In the data rows, 128 means zero.
Here is a table of points, one per row:
[147 165 176 157  29 216 116 128 140 123 114  98 177 153  90 120  81 154
 108  13 161 133 170 142 131 152 154  86 185 134 134 162  98 124 146 186
 219 176 163  83 171  82 124 148 153 124 176 125]
[166 195  75 155 109 104 145 184 233 175 104 127 114  57  96  75 119 174
  74 117 148  69  39 145 118 124 141  92 127 141 140 143 212 158 120  92
 170 150 170 116 124 121 165 150 134 159 138  97]
[225 120  60 177 122 195 167  90 149 129 129 148 163  46 144 108  89 168
 162 204 124 198  88  79  93 142 125  96 121 173 181 127 166  67 109 172
  82  89  88 140 187 111 100 148  98 153  99 195]
[ 66 166 158  76  72 124  94 161 110 180 167 136  69 171 159 100 110  90
 168 169 168  79 112 119 155 100  54 123 167 127 122  75 162 126  70 159
 133  53 134  60 145  74 112  73  84 150 128 160]
[110 111 156 162 197  86 115 153 193 191  57 149 188 121 140  58 221 129
 121 122 164  74 173 140  88  84 107 131 137 144  88 215 132 125  61 131
 170  72  18  58 130 129  69 201 137  29 157 134]
[ 99 146 118  84 158  89 124 129 120 155 127 154 134 136 186 146  41 102
  97  90 113 119 138  98 141  62 185  80  59  75 126  98 126  76 137 141
 135 143 147  74 143 155 246 131 147  82 154 153]
[119 118 247 153  34  92 183 139 120 100 161 123  46 143 113 163 133 106
 139 197 211 143  97 145 115 185 166 165 142 102 127 135 121  75  56 155
  88  90  44 146  75 186 130 179  56 192 208  50]
[121  89 101  32 177 135 197 104 161  91 150  96 133 142 145 124 117 140
 176 130 114 161  78 179 143 120 126  63 152 130 100 154 124 176 137 142
 104 145 118 139 121  78 114 122 231  99 142 147]
[108 100 166 106 236 145 128 150 150 141  98 103 189 119  70 220 125 129
 136 168 132  94 152 175  97 167 115 105 166 148 131 165 105  83  41 164
 148 124 209 110 132 148 128 172 142 194 139 125]
[105 102 144 205 214 204  68 146 115 141 156  99 133 147 226 152 137 112
 149  91 180  79  94  85 170 134 172 123 171 122 226 152 114 164 129 178
  78 145 176 254 170 152  94 118  61  85 158  66]
[182 111  68 188 118  48 152 112  84 173 103 132 104 103 126 187 186  85
 146  95  66  92 142 110 130 136 139 147 141  93  75 109 158 170 159 169
  76 157 216  91 128 155  59 180 148  83 150  82]
[ 94  33 112 157  93  89  82  83 138 104 133 141 121 109 135  91 158  63
 203  55 117 144 146  63 103 151 127  93 111 164 165  85 132 115  92 159
 157 145 143  85 150 118 120  88 155 113 151 128]
[ 77 139 134  71 179 144 142 191 100 175 155 112 157  91 150 143 136  96
 205  86 153 131  50 100 161 187  91 133 125 190 139 120  92  87 118  20
  52 217  75 113 227  84 160 144 104  97 156 109]
[206 111 161  66 197 134 120 192 125 105 165 142  83  83  71 108 117 133
 140  60 113  54 102 119 158 225 131 177 144  85 126 128 107 105  24 127
 141 106 183 150  38 125 120 152  98  96  51 180]
[ 57 106 115 134  88 123 184 190 109 143 124 174 147 142 150 123 144 175
 107 104  92 161 102  74 120 167 129 131 130  64 138  62 176 129 161 193
 136 126 158  75 115 146 122 115 128  93 168 157]
[121 113  19 185 108 133 196 219 121  76 239  95 178 189 123  83 121 167
  86 103 132  83 154 135 145  91  85 118 128  70 134 140 167  95 138 118
 149 119 104 176 151 138 157 114 111 195 119  79]
[201 109 149 109 117 204 162 118  58 118 133  66  74 144 150 127  95 196
 233  76 103 102 144 165  62   1  34 112 123 132  77 131 141 233 117 170
 147 160  66 129  92 218 186 188  34 134 178  71]
[198 116 130 169  91 125 147  97 166 118  97 184  91 150 123 140  90 114
  82 173 181  92 169  97 180 105  73 190 140 134 121 110 100 199 109  97
 166 176 148  95 173  99 111 134 177 153  94 129]
[180 162 125 101 113 148 152 185 105 177 104  21 202 124 151 143 108   1
 162 166  67 118  83 173 138 137 124 136 156 125 164  45 120 155  93 142
 176  67 130 126 162 189 119 100 157 186  68 126]
[127 101 152 113 125  85 134 113 123 106 131  30 109 128 140 125 123 178
 182 197 169 110 152 149  69  83 138  73 173  69 114 109 132 108 130 154
 127 151 150 107 138  84  66  54 156  67  55  90]
[ 63 130 131  77  53 120 130  74 133 127  92 195 126 143 102 119 145  80
 137 134  54 155 137 149  38 121 117  80 241 125 183 145 149 191 100 118
 100 123 143 185 135 152 142 129 117 126 152 123]
[ 75 126 101 135 142 140 117 125 165  89 166 121 174 120 108 123 182 144
  93 159  97 133  98  30 116  80 182 150 185 207  79  51 119  95  91 148
 197 176  86 183  66 186 144 110 148  88 114 126]
[ 75  94  99 136 143 115 112 101 159 128  62  72 105 156 129   7 160 148
  63 144 145 115 200 132 183 134  40  85 149  95 146 148 109  96 195  62
  94 116 211 167 139 190 171 123  70 110 133 187]
[130 120 144 118 156 103 167 105 161 179 189 137  67 112 185  81 100 156
 130 146  42 167 158 180 112 130 194 191 135 151  92  78  81 105 124  91
 190 159 154 154 174 158  71  69  84  99 176 162]
[ 68 110 115  76 140  81  92 130 128 112 233 140 135 132 108 132 179 130
 117 100 131 120 131 168  83 126 148  85  71  86 142 134  84 147 154 143
 171 170  80 147 150 152  76  78 135 133  92 104]
[ 96 159 118 115 108  97 107 104 154  78 114  52 162  48 140 149  47 200
 180 116 146  93 203 100 105 126 155 205 190 147 238  82 140 110 151  81
  82 128 138 126  63 141  94 156 155 135 134 146]
[149  76 109  77  72 191  85 131 128 184 207  88 164 180 174 127 175 143
 110 130 167 127  93 138  85 160 178 170 109  69 113 190  63 158 187 158
 101 151 170  88 154 140 100 151 148 141  82 167]
[146  49 157 115  96  80 140 174 110 154 159 169 144  95 112 115 147  99
 103  86 130 167 123  87 114 119 100 131 120 130  72 139 177  94 145 137
 177 162 142 142 193 131 135 111 142 120 143 110]
[118  92 194 208 109 199 183  87 119 115 181 123 142 177 110 112 128 188
  52 135  43 150 169  81 102 113 105 173  70 128 137 155  84 135  41  53
  80  89 115 170 170  72 162 132 156 147  95 110]
[146 163 108  99 143 130 122 120  70 153 147  78  30  86  78 187 222 140
  83 205 125 135 192  76 230 119 145 132 149 112 168 175 131  98 136 136
 151 171  57 147 140  90 188 131 144 127 111  94]
[147  79  75 144 118 166  95 170 168  97 157 125 152  96 100  95 138  30
 101 159 111 179 139 133 125 110 155 155  69 139  89 117 194 206 109 107
  49 150 146 123  51  66 114 163 138 104 175 171]
[154 106 161  99 134  89 146  58 110 149 110 108 134 157 132 172 112 107
  92 163 187 173 166 192 144 165 200 113  33 112 157  55 138 129 101 143
 165 110 102 110  77 104 145 187  53 166 139 122]
[177 201 188 174 146  98 100 169  76  93 160 129 155 100 227 213 153 133
  94 156 128 188 157  83 133  90 114  71 106 136 182 183 153 169 154 110
 154  62 113 147 123 153  75 173 129  96 150 218]
[144 180 140 151  91 126 165 139 172 128 179  57  97  94 149  96 149 122
 105 113 164 124 163 129  38 232 115  83 107 132 113 175 117 138 149 145
 171 118 144  89 103  98 185 100 137  58 130 137]
[146 131  83 146 185 178 118  86  94 193 138 229  62 237 164 126  98 100
 155 143 101  81 152  97  54 180 157  69 160 120 158 150 158 125 114  94
 142 153 108 117  51 124 128 181 147 170  43 101]
[155 140 114 129 131 106 167  93 132 179 142 159  90 107 114 117 174 130
 148  17 196 154 128 131 101  63 135 144 120 168 168 127 116  93 210 108
 122  77 135 181  80  99 121 130 178 159 114 150]
[145 176  28  65  41  93  87 131 183 138 110 114 152 181 110 198 125 155
  73 124 150 133 173 111 142 104  97 199 104 130 184 144  80 149  47  74
 120 140 115 163 147  98 122 148 119 137 133 103]
[109 134 116 175 103 110  39 126 196 113 186 141 124 142 132 189 164 240
 195 111  65  89 183 213 139 191 126  79  87 109  76  88 179 120 109 182
  70 111  68 145 176  98 107 137 148 168  91 137]
[ 39 105 125 149 106 118 177 172 123 119  80 130 118 117 134 145  83 195
 142 100  87 103 144  77 148 152 218  73  56  94  51 122  89 210 106 141
 137 132 142 125 194 171  89  96  80 107  31 110]
[ 66 200 151  98  81 221 128 135  26 155 122 139 147 107  99  89 137 107
  94 142 119  99 128 204 135 109 100 107 128 107  93  88 160  95  51  99
  58 151 141 140  86 146 101  90 143  96 157 174]
[ 78 146 174 137 178 136 108 176 159 153 111 177 173 110  70 175 115  71
  91 104 125 141 101 199 151  69 151 126 162 143 142  94 104 161 125 146
  94 150  91  89 110 112 102  56 110 200  85 150]
[149  68 198 116 125  97 120 149 159 190  97  81 128 116 147 108 129 171
 135 109 146 213 194 130 236 168  64  79 121 155 143 106  88 174 139 125
  72 177  96 145  73 175 214 151 157 157 105 125]
[178 184 124 127 172 134 136 182 116 114  11 181 102 184 140  83 110 183
 115 129 181 208 145 153 118 203 111 212  92  91 192 166 167 170 143 172
  89 165  57 148 132 164 157  16 179 121 161  96]
[174 145 155 145 158 185  55 164 192 201  84 143 160  47 165 166 135 144
 137 156  66 109  89 111  80 126  64  93  96  26  50 110  50  78 217  85
 151 117 142 170  50  23 137  73  96 171 199  70]
[140 175 159 149 171 119 134  20 167  87 192 181 188 107 199 144 194 156
 160 148 166 172  46  99 169  90  77 161 102 104 145 176 187 169  40  56
 131 137 248  58 127 171 160  28  59 136 117  27]
[ 85 129 107  99 157 122 139 111 198  84 144 130 107 157 147  74 141  77
 135 146 104 182  92 110 156 136  80 152 149  84 161 176 101 111 156 230
 110 152  97 106 115 126  99 177  85 208 115 212]
[ 92 176 147  83 118 175 125 128 173 151 126 131  66  72 120 149  56 116
 136 138 121 155 159 120 127  99 160 112  86 196  90 248 191 133 118 165
 155  84 158 131 178 161 130 137 138 131 116 155]
[118  81 117 113  67 180  38 116 152  37  51 144 136 139 183 139 125  89
 143 125 178 113  93 118 133 106 161 154 123 112  63 140 127 104 123  79
 111 114 122 108  85 157 141 164 178 129  97 142]
[176 165  82 147 123  61  30 101  50 126 109 156 141 101 176  36 126 174
  59 200  87  39  67 176 149 136 148 136 158 209 154 179  91 175 114 197
  98 116 180 133 124 104 190 108 149 188 173  90]
[125  99 110 172 150  65  93 201  70  95 173 159 105 128 107 169 136 152
 127 111 171 161 141 211  87 109 144 159 131 151 118  81  92 137 120 124
 137 104 190 133 182 103 183 168 149 117 141 211]
[122 154 115  57 132 133 143 134 157 138 150 163 132 127 199 158  73 135
 121  86 130 151 117 116 211 118  86 165 209 118  56 108 141 125 176 124
 141  55  96 137  88 110 112 131 166  87 121 122]
[107 116 177 147 167 145 153 117  86 127  88 101 150 156  97 209 124  96
 118 102  91 101 126 159 121 148  98 108 149 167 142 179 179  83 114  76
 146 126 157 117  22  73 115  75 122 132  68 142]
[ 78 149 134 134 128 152 219 110 167  92 132 171 126 147 134 150 163 122
 129 182  89  90 164 136 205 151 105 165  83 157 144  87  73 116 145 139
 189 102 168 153 159  82 162 174 204 149 207  70]
[ 94  64  81 175 161 144  98 116  64 158 167 149 162 111  56 125  79 180
 148 149 152 189 180  84 122 126 176 136 230  81 105 106 136 134 117 155
 147 125 149  75 160 146 147 106 136 108 153 111]
[159 101  84 191  89 133 133 120 149  73  93 149  43  57 158 174 107 101
   0 122 125 133 117 137 109 126  52 109 155 145 160 125  56  71 112 150
  82 147  93  71 117 188 134 108 179  93  64  99]
[122 148 115 149 104  88 161  62 114 132  58 132 103 109 130 141 164  64
 140  93 154 176 135 111  97 133 208 163 145  57  87 146 102 156  71 102
 121  52  95 211 150  80 186 119  98 185 108 149]
[116 127  83 128 115  83 132 119 100 160 118 127 142 154 189 124 106 112
  95 125  94 206 121 202 132 126 173 151 130 186  87 176 169  34 102 109
 170 204 135 134 135 134  81 136  54  68  97  59]
[143  95 174 148 154  95 132 128 165 148 182 105 114 178 114 137  68 138
 126 135 108 108  78 142 115 101 203 108 146 106 148 154 124 117 200  31
  49 133  95  58 136 202  78 124 167 160 171 169]
[124  89 144  77  91  92 205 178  93 113  59 147 126 104 161 151 150 195
 156 176 185 120  73  89  79  79 127 116  65 194 163 136 153  86 148 153
 140 119 196 197 109 136  96 135 145 153 125 197]
[160 144 123 106 119 122 109  96 129 192 119  74 144 188  91 141 124 122
  85  97 115 100 134  76 129 119 146 181  77 197  84 118 154  85 157 205
  54  62 149 141 112 190 117  65 148 114 189 119]
[117 153 167  97 132  43 117  78  92 141 138 122 222 127 121 120  72 153
  90 154 124 122  91 131  81 199 112 111 154 128  77 129 145 112 188 109
 135 138 104 128 139  97 135 196 110 123 136 129]
[128 184 171 136 114 123  82 138 120 143 112 143 120 152  94  56 188 126
 187 139  73 163 127 143 117 120 172 131 135  89 164  88 153  76 125 116
 159 165 131 123 157 189 107 171 232 136  93 118]
There is one direction along which these points spread out most. Take the direction at right angles to it along which they spread out most. Go by this last direction. How far along it is each point below, from 0 to 99? 50 is the average, and the first point above lies past it. One standard deviation of the points above along it is 16.
[142 139 112  61 157 203 167 166 125  33  64 150  78 146 116 140 255 147
 104  88 103 169 147 150 113 147 130 106 124 172 137  73  92 137 184  88
  94  57 115  12 130 157 156 152  21 137 121  97] 46
[109  92 130 140 174 139  49 116 142 122 100  77  69 224  86 168  55 145
  91 105  94 167  59  86  80 127  35 177  79 163 152  84 144 184 170 115
 173  99 135 151 144  90 103 157 121  48 127 151] 56
[149 161 130 100 201 138 136 166 175  73 109 124 126 143  81  96 103  76
 190 150 114 135 183 125  38  65  77 159 104  74 149 115  74 102 157 158
  82 151 138 138 124 133 169 172 100 100 117  68] 47
[ 87 111 129  95 138 137 180  60  79 189 121 175 223  44 107 169  91  92
 121 124 153  31 110 198 110 153  65 175 112 101 150 135 171 126 143  99
 133 110  80 132 158 180 117  96 128 119 106 170] 29
[141 213 128 201 103 113 176 114 114 111 122 133 155 191 149 174 108 118
 161  77 132  82 151  98 166 107 141 125 144 151 145 137  99  65 120 191
  97 201 116 128 114  64 143 110 105 105 178 194] 53
[ 32 141 112 207  81 124 139 140 118 128 137 113 114 106 107  94 117 130
 206 195 109 135  95 196 204 123 139 204 109 139 189 190 106 162 195 120
 158  70 111 104  81  85 193 150 127  65  82  65] 56
[179 123 143  64  82 137 117 157 133  72 184 232 163 179  75 105  82  56
 167 198 125  55 195 115 138 171 144  36 146 179 135 143 115 140 152 109
 121  99 116 166 133 151 120  47  77  92 133 116] 42
[160  36 133 139 123 175 159 157 142 151 127 142  86 168 130 178 189 147
 122 169 149  81 153 125 134 119 213 149 149 122 128  75 209 169 137 112
 147 169 104 111 174  65 168 113  99 120 152 149] 56
[150 202 134 141 115 155 131  99 132 180 144 185 153 136  56 100 141 131
 141 129 232 173  76 118 190  82 122  78  72 163  92  77  75 142 184 143
  95 114 158 166 124 150  80 191 101  69  51 129] 52
[186 136 201 145 122  60 117 141 104  91 130 115 179 155 127  69 158 122
 142 114  85 106  92 111 151 100 150 131 183 176  56 131 144 153 172 112
 112 156  97 126 129 120 155 118 155 158  68 174] 47
[103 121  41 156 199 139 120 162  76 126 112  91 104 125 132 109  86 115
 145  98 185 181 147  84 124 171 145 104 107 198  70 106 106 153 101  53
 134  77 122 112  78 138  70 112 168 201 195 126] 44
[114 148 117 108 133 156  84 133 100  55  88 117 120  72 114  96 136  95
 170 128 114 158 200  81 133 144  70 198 106 125  94 169 145 109 199 130
 143 207 127 117 122 142  87 145 102 222 101 160] 52
[140 152  83 164 160 119 145  29 147  84  92  75  78 125  63 170 157  63
 121 135 162 117  75 161 143 174 135 102 147  97  79 112 134 166 126 114
 186 169 112 172 161 167 163 103 133  98 172 212] 48
[187  68 108 137  83 127  83 103  85 109 103 132 131 114  61 109 124 174
 179 133  62 131  62 128 225  98 129  90  59  48 180 202  55  83  86 114
 205  79 124 126 110  72 112 101 131 116 205  89] 56
[138 134 192  79 181 121 105  58  86  71 127  96  98  73 158  25  89 109
  27  91 156  63 102 123 139 107 146 122 130 135 157  73 199 125 161 150
 109  96 102 153 170  56  67 162 144 168 129  40] 48
